In the rows, 100 means zero.
Each path below is one point turned by a fixed rotation once a step. After each direction that follows a path, write how fast that rotation turns it, in degrees a step (0 if it stays still).
Each turn is a multiple of 5 degrees from 10 to 175, or 0.
Each row of a path follows its step; steps can be skipped.
Path 1:
step 0: [96 86 106 98 106 96 90 101 115 80 119 87 110 93 93 95 111 116 107 83 84 98 110 90 116 117 97 114 117 67 97 86 118 74 99 112 118 113 121 81 77 47 126 89 97 90 98 115 117]
step 1: [90 108 123 87 93 105 108 107 110 106 73 116 95 57 107 84 56 85 87 88 93 96 128 122 107 88 102 111 115 111 102 92 103 97 135 92 97 105 122 106 70 85 97 92 113 102 93 94 90]
step 8: [106 106 120 103 106 77 126 98 83 106 117 99 125 119 78 89 119 132 107 93 131 103 87 96 114 101 103 102 74 93 111 109 107 110 101 110 99 118 76 101 118 100 126 75 66 88 89 119 83]
step 9: [64 85 66 95 79 106 109 108 114 111 111 97 105 105 87 113 91 89 97 100 114 114 119 112 111 99 88 82 96 122 112 90 108 129 105 111 93 92 106 70 109 97 127 99 92 108 66 72 70]
step 12: [92 100 97 97 104 73 114 63 111 85 83 101 91 74 102 86 86 67 102 101 91 112 102 119 92 86 68 111 109 107 104 108 90 133 115 98 110 127 116 74 93 95 108 91 74 93 83 83 113]
step 17: [99 101 98 92 79 132 117 121 88 117 102 100 106 83 133 115 90 109 73 66 104 86 90 97 84 102 118 100 94 88 72 138 94 113 83 97 101 102 129 89 93 77 107 115 93 114 86 98 97]
step 23: [99 70 110 95 139 91 110 83 108 95 101 97 121 85 113 89 122 104 107 93 104 81 84 77 89 86 86 128 102 118 120 103 100 121 98 86 93 112 82 98 97 112 107 96 65 88 99 61 89]
Directions:
[105 100 100 98 96 97 109 96 97 101 91 95 101 106 92 97 103 101 102 102 95 106 104 96 90 91 97 95 99 92 93 100 106 101 101 100 100 95 106 95 102 103 99 103 102 99 94 98 100]
20
[100 90 100 106 102 98 98 98 99 92 96 107 97 106 101 95 94 96 99 96 100 96 101 96 97 91 103 93 98 107 99 90 91 103 102 100 98 101 98 101 98 99 92 99 99 103 97 107 99]
130
[103 105 98 95 105 96 102 105 101 99 109 99 96 99 98 105 91 99 107 98 93 98 99 99 101 91 98 105 101 103 94 102 101 94 103 96 92 109 108 97 101 94 98 105 104 101 104 103 100]
70
[105 103 103 100 104 107 92 105 104 102 98 108 109 93 97 98 107 101 104 99 97 102 102 98 99 92 97 100 104 101 97 93 101 102 101 105 95 89 96 98 96 96 101 102 101 98 111 101 103]
10
[107 98 91 100 106 101 102 103 110 97 96 108 100 96 102 95 106 98 98 93 103 100 107 104 102 99 103 98 95 96 100 107 106 95 97 93 99 106 104 101 96 105 97 99 95 98 98 100 105]
65
[102 108 94 84 103 95 101 103 103 98 98 93 102 98 103 100 105 101 95 96 105 99 94 99 100 91 98 97 96 102 101 95 95 99 103 101 106 100 92 102 107 100 100 102 96 105 97 100 99]
70
[98 93 99 102 103 99 97 107 98 106 101 91 101 104 98 105 106 99 101 92 102 92 98 102 100 103 96 97 104 100 91 95 103 101 90 101 95 100 100 106 93 95 100 104 97 102 92 97 106]
170
Path 2:
step 0: [88 112 128 115 115 102 131 117 93 134 95 88 102 120 105 92 107 124 108 122 92 86 111 83 90 125 112 121 95 115 101 79 99 105 108 102 84 111 92 110 101 69 104 67 111 88 106 120 60]
step 2: [93 96 95 99 98 109 91 81 91 85 126 105 86 115 89 77 66 86 115 82 93 68 81 105 141 108 101 94 92 120 101 82 97 102 112 103 98 130 81 85 102 121 98 87 131 85 117 94 129]
step 3: [99 129 138 105 78 82 88 86 103 113 118 73 101 106 129 109 94 97 101 102 94 93 95 97 119 116 82 95 80 107 85 108 115 85 116 93 114 126 101 114 92 132 130 127 82 104 80 104 121]
step 4: [117 81 117 112 104 68 88 95 103 93 77 105 109 107 89 85 85 88 95 116 100 73 102 105 83 103 92 97 117 104 81 135 131 113 131 112 114 77 119 92 74 104 119 89 97 138 85 94 110]
step 9: [100 118 74 87 100 85 92 136 92 95 117 72 88 107 95 92 95 110 81 132 114 105 76 118 77 96 109 135 100 79 106 99 92 108 101 116 109 146 80 106 107 102 111 101 93 100 120 119 82]
step 13: [114 63 114 109 94 105 94 104 83 98 88 104 117 126 86 72 115 105 114 93 108 113 81 123 99 61 110 67 127 102 95 106 119 112 111 107 72 105 109 103 129 121 90 83 98 95 108 95 122]
step 17: [109 83 107 119 114 111 128 90 85 93 111 95 106 102 105 130 112 64 112 136 71 95 114 104 80 118 98 110 110 92 120 98 86 111 77 119 90 106 89 108 106 88 89 96 128 89 127 124 80]
Directions:
[97 96 101 91 103 107 104 99 100 102 99 93 105 103 101 104 105 101 106 98 104 94 97 101 100 114 90 96 94 96 98 101 102 99 97 99 100 99 102 95 97 99 101 99 94 105 97 103 108]
85
[108 102 100 95 96 103 97 107 107 106 102 100 94 96 112 100 101 103 104 96 99 97 99 96 102 97 101 104 92 100 101 107 94 96 103 95 93 101 94 98 105 101 101 99 100 105 97 102 94]
160
[96 99 101 105 89 98 101 98 101 104 107 100 96 103 103 102 98 95 104 100 104 103 98 103 94 102 90 100 104 106 104 101 100 87 98 99 95 104 104 92 96 103 95 102 100 93 103 97 98]
95
[94 102 100 99 102 101 103 107 111 100 104 101 96 100 96 104 102 100 95 103 95 98 97 95 103 97 91 104 100 103 96 101 97 106 99 102 100 112 103 101 101 88 99 95 103 93 102 104 106]
40
[101 95 107 108 98 103 100 103 100 96 99 105 99 98 100 89 103 98 98 106 98 103 101 102 99 106 97 100 93 104 103 100 100 104 103 92 98 102 102 95 107 103 109 102 104 98 91 94 109]
35
[102 100 101 96 94 102 103 110 94 98 106 98 100 101 100 100 103 100 97 92 97 102 100 103 104 102 103 102 103 93 110 103 102 109 101 106 94 97 106 98 101 94 98 103 91 94 100 92 99]
20
[102 107 100 97 94 94 101 98 101 91 98 103 99 97 99 92 100 103 101 103 92 94 96 103 100 108 94 106 107 98 93 107 95 101 94 96 100 99 96 106 98 105 100 102 91 98 106 98 102]
60
Path 3:
step 1: [121 98 108 109 77 110 88 79 120 100 100 80 121 117 100 129 100 106 110 77 92 105 79 93 99 104 110 106 94 123 65 140 99 98 91 115 108 94 89 91 113 92 106 114 95 84 89 102 98]
step 4: [100 99 97 112 100 109 104 109 66 121 100 82 98 99 92 114 127 76 85 93 108 89 120 104 129 92 124 122 101 93 76 87 119 106 70 72 103 98 94 104 121 101 94 95 90 112 91 105 108]
step 5: [101 92 104 139 92 97 91 96 81 73 112 124 112 100 103 118 103 91 106 106 99 98 111 76 85 102 92 96 105 91 108 63 104 113 100 90 102 104 100 99 129 114 96 95 78 113 124 133 97]
step 8: [98 90 75 107 78 113 118 96 111 80 89 101 103 114 101 82 117 137 106 108 116 92 88 74 80 100 113 107 125 99 117 104 93 121 108 105 82 81 101 101 115 83 96 119 95 108 91 73 116]
step 11: [101 100 69 115 98 85 114 77 68 85 100 105 106 78 93 112 86 105 77 104 68 117 109 91 94 114 90 105 79 107 85 110 79 98 90 97 77 90 109 110 120 107 102 119 92 88 80 119 107]
step 14: [99 85 92 82 78 107 93 96 103 74 97 91 82 102 84 90 114 83 101 117 117 107 107 92 111 95 102 99 132 112 113 96 98 61 93 88 98 113 104 107 126 76 102 129 97 117 106 127 103]
step 24: [87 87 69 124 77 129 74 108 115 88 90 97 118 91 110 84 124 101 102 100 91 100 101 108 106 95 125 111 79 119 112 118 93 98 94 100 101 129 85 93 97 94 97 79 101 96 121 115 111]
Directions:
[104 100 102 105 106 101 111 97 102 101 100 105 95 100 93 99 99 100 104 102 101 104 101 103 102 102 100 100 100 97 87 93 96 94 98 93 97 106 105 103 100 105 105 92 91 105 96 103 102]
45
[91 105 91 99 100 103 98 96 100 98 96 94 93 101 97 106 102 101 99 98 96 104 100 100 92 94 105 99 101 101 91 102 96 94 92 103 100 101 93 105 95 93 103 101 106 101 100 106 104]
140
[98 103 93 91 102 98 98 96 95 105 101 95 96 105 103 93 102 102 98 101 107 88 105 101 98 99 97 102 101 97 96 100 103 104 100 94 99 97 100 102 97 100 100 102 97 111 91 92 102]
170
[106 104 107 103 103 103 103 93 97 110 95 101 91 99 98 100 97 94 99 100 102 101 93 101 106 101 101 102 98 103 100 97 102 103 94 105 112 100 95 100 99 95 96 102 106 101 96 94 92]
115
[102 102 99 102 92 92 101 102 99 101 106 108 111 91 104 99 105 92 97 101 103 97 96 101 98 98 105 95 102 102 99 93 103 92 100 93 104 101 94 103 97 99 100 101 105 102 92 103 104]
40
[100 97 102 99 96 93 98 90 99 94 102 96 100 98 100 92 100 103 99 100 95 102 98 94 107 108 96 107 96 93 100 98 104 92 98 105 99 99 100 97 95 92 98 92 101 99 102 98 109]
25
